One vector is turned by the same rotation once a tick. Each row is the vector after some number of ticks, and that number follows the row.
The counts run from 0 to 214.
| 124 | 103 | 141 | 101 | 151 | 101 | 115 | 138 | 132 | 173 | 145 | 108 | 116 | 121 | 120 | 107 | 108 | 121 |  91 | 145 | 140 | 102 | 123 | 129 | 146 | 123 | 100 | 151 | 143 | 111 | 129 | 125 | 126 | 122 | 154 | 112 | 115 | 122 | 152 | 161 | 128 | 175 | 147 | 109 | 120 | 107 | 100 | 116 | -> 82
| 128 | 137 | 143 |  94 | 142 | 102 | 121 | 150 | 145 | 157 | 145 | 130 | 116 | 154 | 119 | 105 | 134 | 127 | 145 | 123 | 118 | 131 | 106 | 131 | 128 |  76 | 125 | 133 | 114 |  90 | 116 | 142 | 109 | 141 | 133 |  70 | 128 | 135 | 139 | 166 | 148 | 153 | 130 | 125 | 132 | 122 | 122 | 145 | -> 63
| 116 | 118 | 125 | 114 | 118 | 100 |  95 | 135 | 132 | 157 | 119 | 137 | 141 | 138 | 115 | 145 | 124 | 133 | 154 | 150 | 122 | 124 | 143 | 112 | 133 | 107 | 169 | 160 | 128 | 120 | 106 | 118 | 145 | 103 | 134 |  81 | 123 | 104 | 114 | 130 | 148 | 144 | 141 |  89 | 146 | 121 | 170 | 110 | -> 111
| 132 |  97 | 143 | 114 | 149 | 117 | 121 | 156 | 136 | 175 | 123 | 108 | 135 | 126 | 125 | 108 | 111 |  98 | 104 | 149 | 154 | 115 | 135 | 115 | 162 | 128 | 114 | 142 | 135 | 122 | 119 | 123 | 138 |  90 | 161 | 106 | 124 | 123 | 152 | 143 | 120 | 165 | 160 |  97 | 124 | 104 | 127 | 126 | -> 88
| 128 | 129 | 127 | 126 | 124 |  98 | 125 | 143 | 124 | 179 | 150 | 122 | 162 | 164 | 128 | 130 | 122 | 151 | 113 | 152 | 108 | 139 |  87 | 120 | 142 | 108 | 153 | 162 | 135 | 117 | 110 | 114 | 120 | 126 | 140 |  83 | 124 | 113 | 119 | 138 | 123 | 127 | 147 |  88 | 128 | 115 | 155 | 136 | -> 205
| 127 | 139 | 140 | 103 | 167 | 113 | 102 | 155 | 158 | 158 | 121 | 114 | 140 | 149 | 134 | 111 | 127 | 114 | 148 | 138 | 126 |  99 | 121 | 114 | 164 |  97 | 141 | 143 | 142 |  91 | 122 | 149 | 128 | 123 | 119 | 120 | 122 | 145 | 160 | 146 | 153 | 152 | 153 | 117 | 134 | 135 | 158 | 143 | -> 183
| 111 | 139 | 135 | 128 | 118 |  92 | 118 | 129 | 130 | 183 | 151 | 128 | 154 | 140 | 127 | 125 | 118 | 151 | 120 | 161 |  90 | 123 |  93 | 125 | 141 | 111 | 135 | 169 | 148 | 117 | 115 | 132 | 127 | 132 | 120 |  87 | 115 | 110 | 127 | 139 | 142 | 132 | 148 |  87 | 132 | 122 | 125 | 136 | -> 201
| 115 | 116 | 156 | 128 | 155 | 113 | 145 | 147 | 125 | 173 | 112 | 128 | 129 | 132 | 121 | 113 | 165 | 113 | 118 | 125 | 106 | 162 | 115 | 142 | 129 | 110 | 171 | 123 | 161 | 124 | 113 | 109 | 153 | 116 | 146 | 110 | 127 | 133 | 136 | 152 | 119 | 169 | 150 | 110 | 108 | 101 | 121 | 139 | -> 135
| 104 | 117 | 145 | 103 | 116 | 109 | 107 | 142 | 132 | 160 | 103 | 138 | 134 | 118 | 122 | 134 | 113 | 100 | 146 | 158 | 111 | 101 | 139 | 118 | 138 | 131 | 138 | 156 | 149 | 122 | 113 | 139 | 156 |  83 | 125 |  90 | 117 | 105 | 139 | 112 | 136 | 145 | 166 |  78 | 147 | 125 | 138 | 116 | -> 102
| 112 | 117 | 160 |  97 | 153 |  96 | 113 | 118 | 124 | 173 | 101 | 111 | 118 | 110 | 108 | 118 | 132 | 132 | 110 | 156 | 131 | 110 | 142 | 140 | 161 | 110 | 134 | 140 | 145 | 111 | 140 | 127 | 147 | 134 | 122 | 129 | 123 | 112 | 155 | 142 | 139 | 176 | 154 | 112 | 126 |  98 | 110 | 117 | -> 3
| 122 | 107 | 146 | 140 | 162 | 108 | 131 | 141 | 135 | 175 | 117 | 130 | 141 | 130 | 112 | 118 | 159 | 124 | 118 | 125 | 105 | 152 | 118 | 137 | 127 | 106 | 185 | 125 | 153 | 128 | 110 | 103 | 163 | 118 | 148 | 116 | 131 | 140 | 126 | 153 | 132 | 167 | 138 | 109 | 107 |  98 | 136 | 135 | -> 130
| 129 | 155 | 143 |  90 | 153 | 108 | 129 | 154 | 142 | 160 | 138 | 133 | 117 | 157 | 128 | 123 | 133 | 120 | 156 | 116 | 118 | 133 | 107 | 134 | 126 |  76 | 141 | 129 | 133 |  88 | 107 | 148 | 118 | 152 | 131 |  80 | 135 | 141 | 148 | 162 | 156 | 148 | 134 | 126 | 120 | 133 | 132 | 148 | -> 58
| 124 | 131 | 129 | 121 | 159 | 112 | 135 | 168 | 133 | 162 | 131 | 124 | 135 | 151 | 138 | 118 | 150 | 102 | 145 | 102 | 117 | 136 | 120 | 117 | 124 | 103 | 175 | 130 | 159 | 109 |  94 | 129 | 148 | 116 | 155 | 108 | 143 | 165 | 147 | 145 | 136 | 157 | 128 | 110 | 108 | 127 | 161 | 148 | -> 47
| 129 | 105 | 137 | 100 | 131 | 113 |  83 | 138 | 160 | 159 | 115 | 142 | 134 | 131 |  97 | 127 | 114 | 131 | 158 | 147 | 121 | 122 | 129 | 113 | 139 | 104 | 151 | 142 | 123 | 108 | 110 | 109 | 134 | 116 | 149 |  93 | 119 | 119 | 115 | 145 | 169 | 145 | 144 |  99 | 146 | 125 | 171 | 114 | -> 110
| 132 | 108 | 125 | 112 | 142 |  88 | 108 | 144 | 132 | 139 | 140 | 111 |  96 | 111 | 123 | 123 | 130 |  97 | 125 | 113 | 126 |  98 | 155 | 116 | 138 | 113 | 114 | 145 | 132 | 102 | 112 | 108 | 121 | 128 | 168 | 100 | 105 | 136 | 145 | 176 | 148 | 177 | 120 | 113 | 127 | 128 | 112 | 138 | -> 161
| 126 | 135 | 124 | 100 | 159 | 102 |  99 | 165 | 143 | 157 | 117 | 109 | 138 | 149 | 148 | 116 | 124 | 107 | 136 | 134 | 142 |  99 | 130 | 110 | 171 | 102 | 147 | 145 | 144 | 101 | 114 | 141 | 132 | 125 | 136 | 123 | 126 | 153 | 166 | 150 | 151 | 155 | 144 | 117 | 125 | 138 | 157 | 147 | -> 178
| 130 |  97 | 135 | 140 | 146 | 107 | 124 | 134 | 146 | 187 | 157 | 130 | 141 | 131 |  99 | 102 | 127 | 138 | 108 | 144 | 106 | 122 | 104 | 136 | 127 | 111 | 121 | 141 | 150 | 118 | 113 | 114 | 131 | 105 | 171 |  99 | 114 | 117 | 118 | 136 | 136 | 157 | 144 |  93 | 122 | 104 | 129 | 125 | -> 208
| 122 | 123 | 126 | 124 | 164 | 113 | 113 | 161 | 139 | 154 | 127 | 107 | 145 | 132 | 153 | 112 | 133 |  91 | 138 | 132 | 133 | 100 | 139 | 105 | 162 | 119 | 147 | 149 | 147 | 109 | 113 | 144 | 155 |  96 | 147 | 126 | 125 | 149 | 168 | 150 | 136 | 167 | 144 | 118 | 125 | 132 | 139 | 152 | -> 177
| 119 | 136 | 145 |  95 | 141 |  96 | 130 | 137 | 120 | 176 | 110 | 126 | 129 | 146 | 121 | 135 | 148 | 149 | 117 | 130 | 112 | 146 | 109 | 143 | 137 |  90 | 180 | 125 | 165 | 113 | 116 | 108 | 130 | 163 | 126 | 115 | 139 | 140 | 129 | 138 | 141 | 155 | 141 | 106 | 116 | 110 | 136 | 121 | -> 132
| 121 |  95 | 137 | 131 | 146 | 108 | 101 | 139 | 149 | 172 | 125 | 134 | 136 | 125 |  96 | 125 | 138 | 147 | 130 | 138 | 113 | 129 | 128 | 128 | 127 | 106 | 182 | 148 | 131 | 116 |  99 | 102 | 149 | 111 | 157 | 102 | 126 | 128 | 104 | 147 | 149 | 159 | 131 | 107 | 126 | 110 | 157 | 119 | -> 120
| 115 | 103 | 162 | 117 | 159 | 114 | 115 | 135 | 134 | 173 | 102 | 115 | 121 | 111 | 104 | 106 | 153 | 114 | 112 | 143 | 138 | 120 | 145 | 137 | 159 | 112 | 142 | 131 | 138 | 123 | 134 | 124 | 156 | 105 | 141 | 118 | 114 | 112 | 146 | 152 | 131 | 178 | 159 | 120 | 131 |  91 | 126 | 130 | -> 4
| 127 | 143 | 116 |  87 | 140 |  89 | 105 | 149 | 125 | 149 | 131 |  98 | 122 | 141 | 143 | 136 | 112 | 118 | 129 | 129 | 139 |  91 | 148 | 119 | 161 | 100 | 145 | 156 | 152 | 105 | 110 | 141 | 115 | 143 | 130 | 124 | 138 | 144 | 166 | 143 | 152 | 158 | 139 | 112 | 119 | 137 | 147 | 129 | -> 174
| 113 | 134 | 139 | 111 | 107 |  93 | 146 | 137 |  96 | 150 | 110 | 124 | 104 | 122 | 139 | 137 | 156 | 100 | 128 | 118 | 106 | 138 | 140 | 134 | 134 | 108 | 147 | 136 | 151 | 121 | 116 | 120 | 133 | 119 | 125 |  68 | 105 | 113 | 143 | 159 | 118 | 153 | 137 |  93 | 126 | 113 |  97 | 144 | -> 149
| 112 | 118 | 158 | 133 | 131 | 107 | 126 | 138 | 118 | 154 | 101 | 114 | 126 | 107 | 114 | 114 | 158 | 100 | 125 | 143 | 103 | 124 | 145 | 125 | 165 | 117 | 144 | 135 | 145 | 126 | 126 | 122 | 151 |  93 | 127 |  97 |  91 | 104 | 135 | 133 | 127 | 165 | 170 |  94 | 141 | 107 | 127 | 147 | -> 14
|  99 | 149 | 136 | 133 | 136 | 105 | 119 | 131 | 130 | 169 | 136 | 122 | 151 | 139 | 135 | 116 | 132 | 121 | 146 | 147 |  86 | 103 | 112 | 118 | 147 | 108 | 135 | 168 | 146 | 112 | 114 | 169 | 151 | 105 | 106 |  86 | 108 | 114 | 151 | 126 | 136 | 139 | 157 |  96 | 138 | 126 | 131 | 145 | -> 191
| 116 |  98 | 141 | 142 | 156 | 108 | 115 | 141 | 140 | 182 | 126 | 132 | 141 | 135 |  99 | 123 | 148 | 141 | 126 | 135 | 112 | 145 | 117 | 131 | 122 | 108 | 184 | 143 | 144 | 120 | 104 | 100 | 159 | 114 | 160 | 114 | 133 | 137 | 116 | 144 | 139 | 165 | 128 | 107 | 113 | 106 | 152 | 122 | -> 125
| 128 | 111 | 111 | 132 | 124 |  91 | 115 | 147 | 118 | 154 | 139 | 106 | 126 | 133 | 117 | 136 | 137 | 122 | 130 | 121 | 113 | 117 | 146 | 115 | 134 | 103 | 164 | 146 | 141 | 117 |  89 |  95 | 118 | 120 | 160 |  96 | 118 | 127 | 111 | 136 | 143 | 161 | 131 |  87 | 124 | 131 | 185 | 130 | -> 32
| 131 | 108 | 117 | 119 | 135 |  94 | 114 | 160 | 127 | 140 | 136 | 100 | 108 | 131 | 133 | 123 | 131 |  94 | 129 | 112 | 141 | 121 | 157 | 108 | 142 | 109 | 136 | 152 | 116 | 113 | 100 | 105 | 118 | 110 | 172 |  82 | 113 | 133 | 142 | 179 | 131 | 169 | 119 | 110 | 120 | 117 | 138 | 141 | -> 162
| 114 | 133 | 115 | 116 | 129 |  82 | 114 | 133 | 119 | 162 | 132 | 121 | 125 | 127 | 139 | 144 | 124 | 123 | 132 | 123 |  93 | 104 | 128 | 124 | 129 | 114 | 163 | 147 | 191 | 105 | 104 | 108 | 131 | 146 | 138 | 125 | 130 | 146 | 137 | 128 | 151 | 155 | 125 |  86 | 107 | 148 | 139 | 130 | -> 39
| 131 | 129 | 142 | 107 | 141 | 103 | 118 | 149 | 144 | 160 | 156 | 127 | 117 | 150 | 109 | 109 | 132 | 132 | 134 | 125 | 128 | 129 | 117 | 128 | 134 |  79 | 119 | 140 | 105 |  97 | 115 | 132 | 111 | 144 | 152 |  74 | 117 | 125 | 136 | 178 | 144 | 157 | 130 | 130 | 131 | 110 | 116 | 136 | -> 68
| 135 | 112 | 132 | 108 | 134 |  93 | 115 | 150 | 130 | 145 | 135 | 122 |  90 | 119 | 122 | 118 | 137 | 100 | 126 | 113 | 112 | 117 | 142 | 121 | 141 | 104 | 112 | 135 | 127 |  99 | 118 |  97 | 112 | 132 | 157 |  92 |  99 | 128 | 139 | 178 | 152 | 163 | 125 | 113 | 125 | 128 | 106 | 145 | -> 156
| 122 | 137 | 140 | 119 | 159 | 114 | 142 | 168 | 138 | 164 | 125 | 132 | 134 | 157 | 144 | 115 | 151 | 105 | 153 | 110 | 108 | 137 | 106 | 119 | 125 |  94 | 161 | 132 | 158 | 103 | 103 | 141 | 138 | 119 | 141 |  99 | 134 | 159 | 153 | 147 | 140 | 153 | 134 | 115 | 107 | 125 | 142 | 154 | -> 52
| 126 | 121 | 142 |  71 | 121 | 105 | 107 | 139 | 132 | 160 | 106 | 123 | 120 | 124 | 115 | 129 | 101 | 120 | 128 | 158 | 141 |  97 | 142 | 123 | 148 | 116 | 122 | 138 | 158 | 106 | 124 | 136 | 126 | 114 | 128 | 101 | 126 | 109 | 151 | 110 | 143 | 157 | 172 |  90 | 142 | 126 | 149 | 106 | -> 96
